0: tensor([-0.55, 0.34, -1.35, 0.56, 0.97, 0.08, 1.10, 1.04, 0.85,
        1.38, -0.26, -1.44, 0.20, -1.41, -1.23, 0.57])
1: tensor([0.53, -0.30, 0.98, 0.77, 0.47, 1.21, 1.78, -0.42, 0.07,
        1.09, 0.28, 1.02, -0.29, 1.23, -1.98, 0.72])
2: tensor([0.29, 0.80, -1.67, 0.07, 0.70, 1.47, 0.98, 0.13, 1.27,
        -0.21, 0.11, 1.42, -1.58, -0.48, 0.80, 1.13])
3: tensor([-0.60, 0.71, -0.85, -0.83, 0.77, 0.47, -0.19, -1.65, -0.01,
        0.10, 0.69, -0.81, -0.01, -0.17, -0.48, -1.41])
4: tensor([-2.01, -1.20, 0.78, -0.23, -0.71, -0.21, 0.42, -1.64, -1.15,
        -0.89, 1.38, -1.58, 2.41, 0.34, -0.39, -0.47])
5: tensor([0.52, -0.42, -0.54, 0.61, 0.80, 1.01, 1.77, -1.03, 0.72,
        1.40, 0.16, 0.28, -2.41, 0.66, -1.37, 0.58])
6: tensor([0.86, -0.25, -1.47, -1.50, -2.78, -1.26, -2.15, 1.57, 2.23,
        -0.13, 0.09, 0.33, 0.12, -1.29, 0.64, 0.81])
7: tensor([-1.41, -0.97, -0.28, 2.39, -0.86, -1.07, -0.12, 0.84, 0.61,
        0.67, 0.23, -1.43, 1.75, 0.88, -0.73, 0.52])
8: tensor([-1.33, 0.58, -1.01, 0.18, 0.90, -0.48, 2.49, 0.06, -1.03,
        0.18, 1.32, -1.64, -0.78, -1.23, -0.54, 0.30])
9: tensor([0.17, -0.18, 1.12, 1.43, 0.08, 2.42, 1.42, -0.01, -0.39,
        0.00, -0.92, 1.02, -0.91, -0.15, 0.29, 0.70])
10: tensor([1.11, -1.00, -0.49, -0.07, 1.26, 1.14, 1.70, -0.69, 1.10,
        -0.71, 2.22, 0.36, -1.88, 0.76, -1.49, 0.96])
11: tensor([-0.40, -0.44, 0.39, -0.14, 0.07, -0.17, 1.46, 2.15, -0.02,
        0.67, 1.88, 0.46, -1.06, 2.05, -1.96, 1.18])
12: tensor([-0.64, -0.07, 0.14, 1.37, 0.98, 0.47, 1.02, -1.16, 0.20,
        0.75, 0.57, 1.16, 0.35, -0.25, -1.11, 1.15])
13: tensor([-0.87, -0.58, 0.29, 0.88, 0.69, -1.38, -0.65, -2.05, 0.68,
        -0.21, -0.84, -2.62, 2.19, 0.42, -0.73, 0.16])
14: tensor([3.13, -0.82, 0.36, -0.39, -0.04, -0.99, -0.15, 0.85, 1.32,
        2.32, -1.22, -0.35, 0.21, -0.88, 0.97, -0.40])
15: tensor([-0.37, 1.02, -1.55, 0.81, 0.08, 2.20, 0.95, -0.85, 0.23,
        -1.44, -0.65, 1.66, 0.09, 0.13, 0.78, 1.72])
16: tensor([0.48, 0.48, -0.68, 1.22, 0.42, 2.15, -0.43, 0.10, -1.42,
        -1.22, -1.82, 0.30, -0.94, 0.37, 1.63, -1.31])
17: tensor([0.49, 0.28, 0.78, 0.52, 1.03, -0.26, -0.50, 0.69, 0.48,
        -1.22, -1.02, 0.82, 1.11, -0.53, -0.99, -1.09])
18: tensor([3.92, -0.95, 0.32, -0.54, 0.00, -1.93, -0.34, 1.14, 1.37,
        1.60, -1.52, -0.31, 0.54, -1.10, 0.73, -0.74])
19: tensor([0.02, -1.21, -0.54, -1.06, 0.68, -0.92, -0.92, -0.02, 0.45,
        0.46, 0.71, -1.94, -1.46, -0.31, -0.76, -1.15])
20: tensor([0.65, 2.39, 0.49, 0.27, 0.55, -0.07, -0.38, -1.23, -0.67,
        -0.78, -0.56, 1.55, -0.93, 0.80, 0.91, -0.45])
21: tensor([-0.50, 1.32, -0.87, -1.24, 0.21, -0.84, -1.48, -0.45, 0.23,
        -0.22, 0.30, -1.58, -0.03, -0.51, 0.61, -2.41])
22: tensor([3.29, 0.96, -0.39, -0.85, -3.38, -0.93, -1.91, 0.21, 1.57,
        -0.88, -1.61, -1.27, 0.45, 0.28, 1.31, 1.34])
23: tensor([-0.47, -0.37, -0.21, 0.17, -1.22, -0.46, -1.42, -0.39, -1.05,
        0.08, 0.02, 2.06, -0.67, 1.23, -0.27, 0.51])
24: tensor([-0.23, 0.42, 1.29, -0.11, -0.56, 0.86, -0.19, -0.64, 0.79,
        -0.29, -0.19, 1.49, 0.12, 0.59, 0.07, 1.77])
25: tensor([-1.07, -1.46, 0.22, 0.96, 0.20, -0.09, -0.21, 2.14, -0.84,
        0.55, 0.53, -1.56, 1.36, 0.12, -0.38, 0.28])

tensor([-0.28, 0.19, -0.72, 0.67, -3.12, -1.20, -1.62, -0.02, 1.45,
        -0.28, -0.74, 0.05, 1.41, -0.11, 0.38, 0.92]) 6 22
tensor([1.17, 1.07, -0.16, 0.22, -1.01, -1.22, -1.82, 2.22, -0.84,
        -0.33, -2.28, 0.04, 2.65, 0.91, 0.46, -0.78]) 17 25
tensor([-0.52, -0.39, 1.23, 0.14, 0.18, -0.47, -1.27, -0.12, -1.22,
        0.15, 0.66, 0.60, 0.60, -0.93, 2.27, -1.91]) 21 17
tensor([0.38, -0.93, 1.20, 0.24, 0.43, 0.57, -0.32, -0.59, -0.85,
        -0.93, -0.85, 0.26, 0.03, 1.16, 0.08, -1.83]) 17 16
tensor([-0.09, 0.58, -0.05, -0.43, 0.29, 0.90, -0.61, -0.53, 0.62,
        0.51, -0.80, 0.02, -0.03, -1.01, -1.14, -0.72]) 3 17
tensor([-0.09, -0.61, -0.06, -0.51, 0.57, -0.67, -0.62, 1.40, 0.00,
        -1.02, 0.69, -0.21, -1.54, 0.51, -0.43, 2.18]) 11 24
tensor([1.61, 1.50, 0.00, -0.24, 0.55, -0.36, -0.81, -0.65, 0.68,
        0.80, -2.23, 0.05, -0.13, -0.76, -0.51, -0.30]) 17 20
tensor([0.00, 0.32, 0.50, -0.23, 1.87, -0.08, 2.79, 1.90, 0.53,
        -1.44, 0.94, -1.83, -1.86, 0.60, 0.93, 1.04]) 8 10
tensor([0.61, 0.17, -0.06, 0.87, -0.03, -0.10, -2.02, 0.47, -0.96,
        0.33, -0.62, 1.55, -1.10, 0.97, -0.57, 0.37]) 23 20
tensor([0.99, -0.02, -0.38, -0.67, -2.17, -0.75, -0.18, 0.28, 0.21,
        -1.23, 0.15, -0.28, 0.21, -0.54, -0.47, 0.15]) 6 23
tensor([-1.15, 1.12, -1.19, -0.35, -1.27, -0.18, -0.42, -0.28, 0.03,
        0.06, -0.57, -0.90, -0.21, 0.36, 0.39, 0.66]) 3 23
tensor([0.11, -1.04, 0.96, -0.09, 0.23, -0.71, -0.42, 1.70, 1.36,
        0.46, -0.58, 1.36, 0.07, -0.84, -1.26, -1.41]) 17 19
tensor([1.09, -0.96, 1.22, 0.11, 1.44, 0.39, 1.59, 1.28, -0.59,
        1.79, -3.20, -0.20, -0.93, -2.33, 1.09, -2.13]) 14 18
tensor([0.67, -0.69, 1.08, -0.64, -0.79, -0.79, -1.26, 0.21, 0.51,
        -0.54, -0.17, -1.16, 1.08, 1.53, -0.41, 0.96]) 24 13
tensor([-0.20, 0.20, -0.21, -0.16, 0.60, 0.33, 0.14, 1.92, 1.72,
        0.72, 0.12, 0.64, 0.47, -0.49, -0.88, 0.31]) 0 17
tensor([-0.46, -0.74, -0.59, -1.91, 0.87, -0.53, -0.86, 0.82, -1.71,
        -0.45, 1.92, -0.26, -2.14, -1.12, -0.13, -0.09]) 19 3
tensor([0.44, -1.16, 0.17, -0.17, 0.59, -0.95, 0.39, 0.62, 0.21,
        -0.42, 0.40, -0.01, -2.07, 1.45, -1.17, 1.84]) 11 10
tensor([-0.50, 0.62, 0.23, -2.23, -0.01, 1.65, 0.17, 0.00, -2.01,
        -0.48, 3.45, 0.15, -1.21, -1.10, 0.87, -2.13]) 3 21
tensor([0.25, 0.46, -0.46, -0.61, 0.20, -0.36, -2.23, 1.26, -0.08,
        -0.42, -0.57, 1.25, 0.45, 1.48, -0.15, 1.06]) 23 24
tensor([-0.69, -0.82, 1.34, 2.11, 0.30, -0.60, 1.48, 0.77, -0.34,
        -0.46, 0.65, -2.10, 0.22, 0.03, 1.68, -0.59]) 25 7
tensor([0.65, -1.05, 1.08, -0.88, 1.25, 0.21, 2.72, 0.27, -1.83,
        0.75, 0.23, 1.04, -1.21, -1.11, 2.04, -0.91]) 9 8
tensor([-0.69, -0.21, -0.25, 0.34, 0.19, -0.05, -0.65, -2.75, -0.19,
        -0.46, -0.66, -0.56, 0.63, -0.07, -0.40, -1.21]) 3 13
tensor([-0.48, 0.34, 0.14, -1.61, 1.92, 0.87, 0.05, 0.63, 0.09,
        1.07, 0.45, 1.39, -1.25, -1.41, 0.35, -1.80]) 3 2
tensor([0.65, -1.10, -0.14, -1.65, 0.36, -0.46, 1.62, 0.19, -0.76,
        0.22, -0.42, 0.64, 0.26, -0.25, 0.67, 0.81]) 24 12
tensor([-0.39, 0.57, 1.48, 0.59, -0.77, 0.15, -0.52, 0.38, -0.85,
        -0.33, 1.59, 1.05, -0.49, -0.78, 2.01, 1.09]) 24 23
tensor([-0.26, -0.58, -0.79, -0.85, 0.55, -0.12, 0.66, 0.51, 0.14,
        -0.85, 0.42, 0.10, -0.95, -0.52, -0.66, 2.04]) 2 10
tensor([1.35, -0.36, -0.36, -0.42, -2.25, -0.11, -0.61, 0.22, 1.43,
        0.47, -0.89, 0.30, -0.71, -1.77, 0.05, 0.48]) 6 14
tensor([-2.10, 0.52, -1.27, 0.74, 0.72, -1.64, 0.21, 1.25, 1.24,
        -0.88, 0.02, -1.11, 1.79, 0.09, 0.00, -1.05]) 7 25
tensor([0.13, 1.34, -1.60, 0.35, 1.22, 2.22, 1.50, -0.84, 1.22,
        -0.61, -1.00, 1.25, -1.59, -1.05, 0.65, 0.81]) 2 15
tensor([-0.24, -1.12, 0.34, -0.31, 0.45, -0.65, -1.86, 1.55, 1.38,
        1.18, 0.84, 1.92, -0.99, 0.28, -1.16, -0.73]) 23 19
tensor([-0.10, -0.84, -0.81, -0.47, -2.71, -0.54, -1.37, 0.69, 1.39,
        -1.43, -1.06, 0.86, 1.09, 0.22, 1.02, 0.45]) 6 23
tensor([0.11, 0.54, -1.94, -1.19, -1.88, 0.87, -1.55, -0.57, 2.38,
        -0.33, -2.38, 0.42, 0.35, -1.01, 0.59, 0.60]) 6 22
tensor([-1.17, 0.64, -0.30, 0.85, -0.25, 0.28, -1.47, -0.96, 0.53,
        0.05, -0.08, 2.03, -0.04, 2.41, 1.12, 0.11]) 23 24
tensor([1.27, -0.86, 0.01, -1.01, 1.26, -0.19, 0.58, -0.62, -1.15,
        0.26, -0.02, 0.18, -0.48, -0.66, 1.10, -0.18]) 3 19
tensor([-0.70, -0.22, -0.26, 0.37, 0.20, -0.05, -0.62, -2.59, -0.18,
        -0.43, -0.63, -0.57, 0.70, -0.07, -0.49, -1.03]) 3 13
tensor([0.08, -0.72, 0.61, -0.65, 0.36, 0.77, 1.37, -1.10, -0.42,
        1.26, 0.48, 0.33, 0.34, -1.65, 0.58, -1.28]) 3 12
tensor([-0.20, 1.96, 0.32, -1.15, 0.43, -0.60, 0.07, 1.50, 2.16,
        0.75, -0.82, 0.70, -0.52, 1.40, -0.93, 0.62]) 24 11
tensor([0.06, -0.34, 0.28, 0.71, 0.30, 0.09, 0.10, -1.40, 0.34,
        -0.14, -2.77, 0.63, 0.30, 0.04, -1.11, -0.51]) 17 12
tensor([-0.38, 0.19, 0.46, -0.90, 0.13, 1.59, 0.82, 0.42, -1.49,
        -0.36, 2.77, -0.09, -1.76, 0.02, -1.14, -1.76]) 3 10
tensor([-0.54, 0.08, 1.43, -0.75, -0.53, 0.28, -1.22, 1.11, -1.45,
        0.70, 0.32, 0.77, -0.49, 1.17, -1.64, 0.32]) 23 11
tensor([0.09, -1.08, -0.35, 0.77, 0.55, 0.92, 0.16, -1.04, 0.86,
        0.06, -0.13, 0.80, 0.28, -0.15, -1.16, 1.08]) 12 24
tensor([-1.13, 0.10, -2.85, 0.49, -0.67, 0.71, 0.13, 0.25, 0.48,
        -1.12, -1.18, -0.92, 0.23, -0.15, 1.36, 0.50]) 15 2
tensor([-0.89, 0.76, 1.31, 0.31, -1.21, 0.58, -0.66, -2.26, -0.81,
        -1.09, 1.35, 1.44, -0.35, 0.82, 2.34, -0.72]) 20 23
tensor([0.02, -1.13, -0.30, -1.88, 0.80, -0.18, -1.12, -0.53, 0.01,
        -1.02, 1.70, -1.84, -1.26, -0.76, 0.89, -1.22]) 19 21
tensor([0.09, -0.46, 1.27, 1.51, 0.17, -0.79, 0.77, -1.84, -0.40,
        0.03, -1.03, 0.69, -0.19, 1.39, 0.84, -0.78]) 20 12
tensor([1.06, 0.73, 1.09, -0.85, -1.20, 0.63, 0.22, 1.15, 0.34,
        0.48, -2.76, -0.09, -1.46, -2.11, 1.10, -0.96]) 14 9
tensor([0.80, -0.17, 0.96, 0.29, -2.82, -0.38, -0.81, -0.01, 0.84,
        -1.24, -0.60, -0.66, 0.06, -0.43, 2.76, -0.36]) 22 6
tensor([-1.36, 0.81, -1.20, -0.63, -0.25, 0.65, 0.13, 0.40, -0.15,
        -0.63, 0.04, -0.58, 0.54, 0.43, 0.08, -0.56]) 3 21
tensor([0.20, 0.52, -0.19, 0.38, -2.37, -0.72, -1.45, -0.06, -0.05,
        -1.16, -0.78, 0.72, 1.32, -1.10, 2.91, -0.39]) 6 23
tensor([0.70, -0.67, 1.40, 0.82, 0.61, -0.27, 1.11, 0.09, -0.94,
        0.36, -2.16, 0.62, 0.12, -0.56, 3.16, -2.05]) 16 9
tensor([0.18, 0.22, 1.07, -0.01, 0.47, -0.19, -1.72, 0.56, 2.01,
        2.11, 0.14, 1.95, -0.65, 0.22, -1.17, -0.24]) 24 23
tensor([0.50, 0.27, -1.21, 0.03, 0.64, 0.57, -0.29, 0.78, -1.88,
        -0.55, 1.00, 0.64, -1.56, 0.42, -0.89, -0.01]) 23 3
tensor([-1.38, -0.01, -1.37, 0.19, 1.19, 0.08, 1.87, 1.03, -0.78,
        -0.21, 2.32, -1.70, -0.93, 0.25, -0.53, 0.98]) 8 0
tensor([-0.73, 1.17, 0.45, 0.39, 0.97, -0.54, -1.58, -2.93, -1.14,
        0.32, 0.52, -0.14, 1.13, -0.65, -0.48, 0.10]) 3 12
